[[122 124 115]
 [136 133 116]
 [101 115 121]
 [126 130 119]
 [120 129 125]
 [104 120 126]
 [121 126 119]
 [109 123 125]
 [125 129 120]
 [124 131 123]]
->
[[136 133 116]
 [126 130 119]
 [125 129 120]
 [124 131 123]
 [122 124 115]
 [121 126 119]
 [120 129 125]
 [109 123 125]
 [104 120 126]
 [101 115 121]]

[[140 127 131 127 138 153 126 152 133 119 137]
 [122 147 142 138 128 144 125 116 131 132 130]
 [142 110 123 135 121 126 128 135 123 128 125]
 [108 133 131 148 132 113 148 143 123 136 123]
 [131 117 127 120 134 136 125 120 125 138 129]
 [134 118 128 129 126 122 127 125 132 124 126]
 [147 140 119 138 137 100 108 142 130 123 115]
 [118 131 113 102 139 132 114 125 137 136 126]]
->
[[147 140 119 138 137 100 108 142 130 123 115]
 [142 110 123 135 121 126 128 135 123 128 125]
 [140 127 131 127 138 153 126 152 133 119 137]
 [134 118 128 129 126 122 127 125 132 124 126]
 [131 117 127 120 134 136 125 120 125 138 129]
 [122 147 142 138 128 144 125 116 131 132 130]
 [118 131 113 102 139 132 114 125 137 136 126]
 [108 133 131 148 132 113 148 143 123 136 123]]

[[151 135 147 146 141 150 130 119 124 141 114 142]
 [118 121 127 127 122 112 136 128 137 126 145 135]
 [113 130 117 119 123 114 133 146 140 121 148 120]
 [139 115 144 131 127 127 137 106 124 144 131 152]]
->
[[151 135 147 146 141 150 130 119 124 141 114 142]
 [139 115 144 131 127 127 137 106 124 144 131 152]
 [118 121 127 127 122 112 136 128 137 126 145 135]
 [113 130 117 119 123 114 133 146 140 121 148 120]]

[[112 120 126 122 134 139 130 121 124]
 [136 135 131 122 127 134 133 123 130]
 [116 138 128 112 129 137 133 154 120]
 [138 117 129 122 124 129 120 120 113]
 [135 102 129 150 138 133 127 148 128]]
->
[[138 117 129 122 124 129 120 120 113]
 [136 135 131 122 127 134 133 123 130]
 [135 102 129 150 138 133 127 148 128]
 [116 138 128 112 129 137 133 154 120]
 [112 120 126 122 134 139 130 121 124]]

[[133 107 118 122 131]
 [120 121 124 129 149]
 [144 143 129 124 109]
 [130 140 136 127 141]]
->
[[144 143 129 124 109]
 [133 107 118 122 131]
 [130 140 136 127 141]
 [120 121 124 129 149]]

[[132 127 127 136 135 100 132]
 [128 122 127 132 144 127 131]
 [133 130 138 122 121 135 124]
 [119 129 132 121 135 136 131]
 [135 129 121 122 131 129 123]
 [124 123 138 128 125 127 130]
 [110 128 130 129 125 150 128]
 [118 130 126 130 119 149 130]]
->
[[135 129 121 122 131 129 123]
 [133 130 138 122 121 135 124]
 [132 127 127 136 135 100 132]
 [128 122 127 132 144 127 131]
 [124 123 138 128 125 127 130]
 [119 129 132 121 135 136 131]
 [118 130 126 130 119 149 130]
 [110 128 130 129 125 150 128]]

[[135 114 137 131 112 136 114 116 146 139 133]
 [137 121 121 118 114 125 130 117 135 134 118]
 [130 131 115 113 114 127 139 114 126 124 113]
 [132 130 111 110 110 126 141 111 126 124 109]
 [124 135 117 118 119 133 136 116 120 119 118]
 [118 139 121 122 122 139 132 114 116 115 121]
 [120 124 148 146 118 149 105 114 139 126 147]]
->
[[137 121 121 118 114 125 130 117 135 134 118]
 [135 114 137 131 112 136 114 116 146 139 133]
 [132 130 111 110 110 126 141 111 126 124 109]
 [130 131 115 113 114 127 139 114 126 124 113]
 [124 135 117 118 119 133 136 116 120 119 118]
 [120 124 148 146 118 149 105 114 139 126 147]
 [118 139 121 122 122 139 132 114 116 115 121]]

[[135 103 103  99 125 154 101 123 119 104 148]
 [138 103 102 103 126 153 103 119 114 100 146]]
->
[[138 103 102 103 126 153 103 119 114 100 146]
 [135 103 103  99 125 154 101 123 119 104 148]]

[[108 127 107 129 113 121 141 151 153 106 150 114 144]
 [150 141 141 119 130 124 114 108 100 151 105 138 111]]
->
[[150 141 141 119 130 124 114 108 100 151 105 138 111]
 [108 127 107 129 113 121 141 151 153 106 150 114 144]]
---
[[111 151]
 [108 133]
 [110 131]]
->
[[108 133]
 [110 131]
 [111 151]]

[[147 135  99 117 128 146 110 113]
 [151 140 123 155 136 128 134 122]
 [139 158 156 124 142 136 151 105]]
->
[[139 158 156 124 142 136 151 105]
 [147 135  99 117 128 146 110 113]
 [151 140 123 155 136 128 134 122]]

[[135 113 142 133 110 138]
 [129 130 122 119 121 128]
 [113 132 147 147 121 154]
 [126 132 124 123 123 131]
 [121 137 121 122 122 136]
 [122 138 115 115 116 135]
 [140 118 125 117 111 125]
 [123 129 135 134 124 138]
 [114 133 141 143 122 151]
 [134 111 144 137 108 143]
 [125 136 111 112 112 133]]
->
[[113 132 147 147 121 154]
 [114 133 141 143 122 151]
 [121 137 121 122 122 136]
 [122 138 115 115 116 135]
 [123 129 135 134 124 138]
 [125 136 111 112 112 133]
 [126 132 124 123 123 131]
 [129 130 122 119 121 128]
 [134 111 144 137 108 143]
 [135 113 142 133 110 138]
 [140 118 125 117 111 125]]

[[155 102 151]
 [118 125 151]
 [101 157 107]
 [102 152 152]
 [105 155 148]]
->
[[101 157 107]
 [102 152 152]
 [105 155 148]
 [118 125 151]
 [155 102 151]]

[[146 134 146 114 127 124 116]
 [145 137 144 115 128 122 117]
 [103 124 115 153 128 118 124]
 [143 124 131 108 127 149 143]
 [136 120 126 114 128 152 148]
 [137 121 127 113 128 151 146]
 [151 135 146 108 127 128 121]]
->
[[103 124 115 153 128 118 124]
 [136 120 126 114 128 152 148]
 [137 121 127 113 128 151 146]
 [143 124 131 108 127 149 143]
 [145 137 144 115 128 122 117]
 [146 134 146 114 127 124 116]
 [151 135 146 108 127 128 121]]

[[132 121 133 120 113 122 146 137 142 137 125 127 127 148 140]
 [143 137 115 135 115 142 123 119 120 141 139 141 117 136 120]
 [106 138 142 119 114 105 135 140 138 108 128 110 149 126 142]]
->
[[106 138 142 119 114 105 135 140 138 108 128 110 149 126 142]
 [132 121 133 120 113 122 146 137 142 137 125 127 127 148 140]
 [143 137 115 135 115 142 123 119 120 141 139 141 117 136 120]]
---
[[124 118 115 122]
 [121 111 106 116]
 [132 143 152 139]
 [122 112 104 118]
 [133 145 151 139]
 [122 111 104 118]
 [120 109 105 116]
 [134 146 153 139]
 [131 135 141 133]
 [128 129 129 127]
 [132 137 140 135]
 [121 112 105 116]]
->
[[124 118 115 122]
 [132 143 152 139]
 [133 145 151 139]
 [120 109 105 116]
 [131 135 141 133]
 [132 137 140 135]]

[[145 114 123 111 136 142 139 131]
 [126 117 124 118 126 142 138 113]
 [132 123 131 125 153 122 141 131]
 [109 106 121 133 136 109 128 130]]
->
[[145 114 123 111 136 142 139 131]
 [132 123 131 125 153 122 141 131]]

[[121 116 111 142 122 110 116]
 [107 112 116 139 119 110 117]
 [118 115 115 143 131 117 111]
 [118 116 116 137 135 114 113]
 [115 112 112 139 117 112 113]
 [114 115 117 143 126 113 115]
 [114 118 112 144 131 109 110]
 [119 116 115 141 124 117 111]]
->
[[121 116 111 142 122 110 116]
 [118 115 115 143 131 117 111]
 [115 112 112 139 117 112 113]
 [114 118 112 144 131 109 110]]

[[126 127 130 127 138 136 105 125 150 120]
 [127 128 131 124 133 135 115 128 138 117]
 [138 130 124 125 118 139 125 126 137 107]
 [133 129 127 124 121 132 132 129 125 117]
 [125 127 139 114 132 137 122 134 119 109]
 [128 131 127 129 134 136 109 124 150 121]
 [117 121 138 125 143 124 119 132 123 138]]
->
[[126 127 130 127 138 136 105 125 150 120]
 [138 130 124 125 118 139 125 126 137 107]
 [125 127 139 114 132 137 122 134 119 109]
 [117 121 138 125 143 124 119 132 123 138]]

[[133 106 115]
 [130 153 143]
 [113 138 138]
 [143 144 131]
 [150 128 118]
 [108 133 140]
 [116 127 128]]
->
[[133 106 115]
 [113 138 138]
 [150 128 118]
 [116 127 128]]

[[127 110 151 136 136]
 [140 130 147 126 111]
 [134 136 128 124 128]
 [129 101 127 140 152]
 [139 114 131 106 153]
 [128 128 130 109 129]
 [121 143 132 132 127]
 [143 104 140 132 126]
 [123 150 150 115 125]
 [134 134 147 129 101]
 [115 111 129 113 134]
 [118 119 132 124 125]]
->
[[127 110 151 136 136]
 [134 136 128 124 128]
 [139 114 131 106 153]
 [121 143 132 132 127]
 [123 150 150 115 125]
 [115 111 129 113 134]]
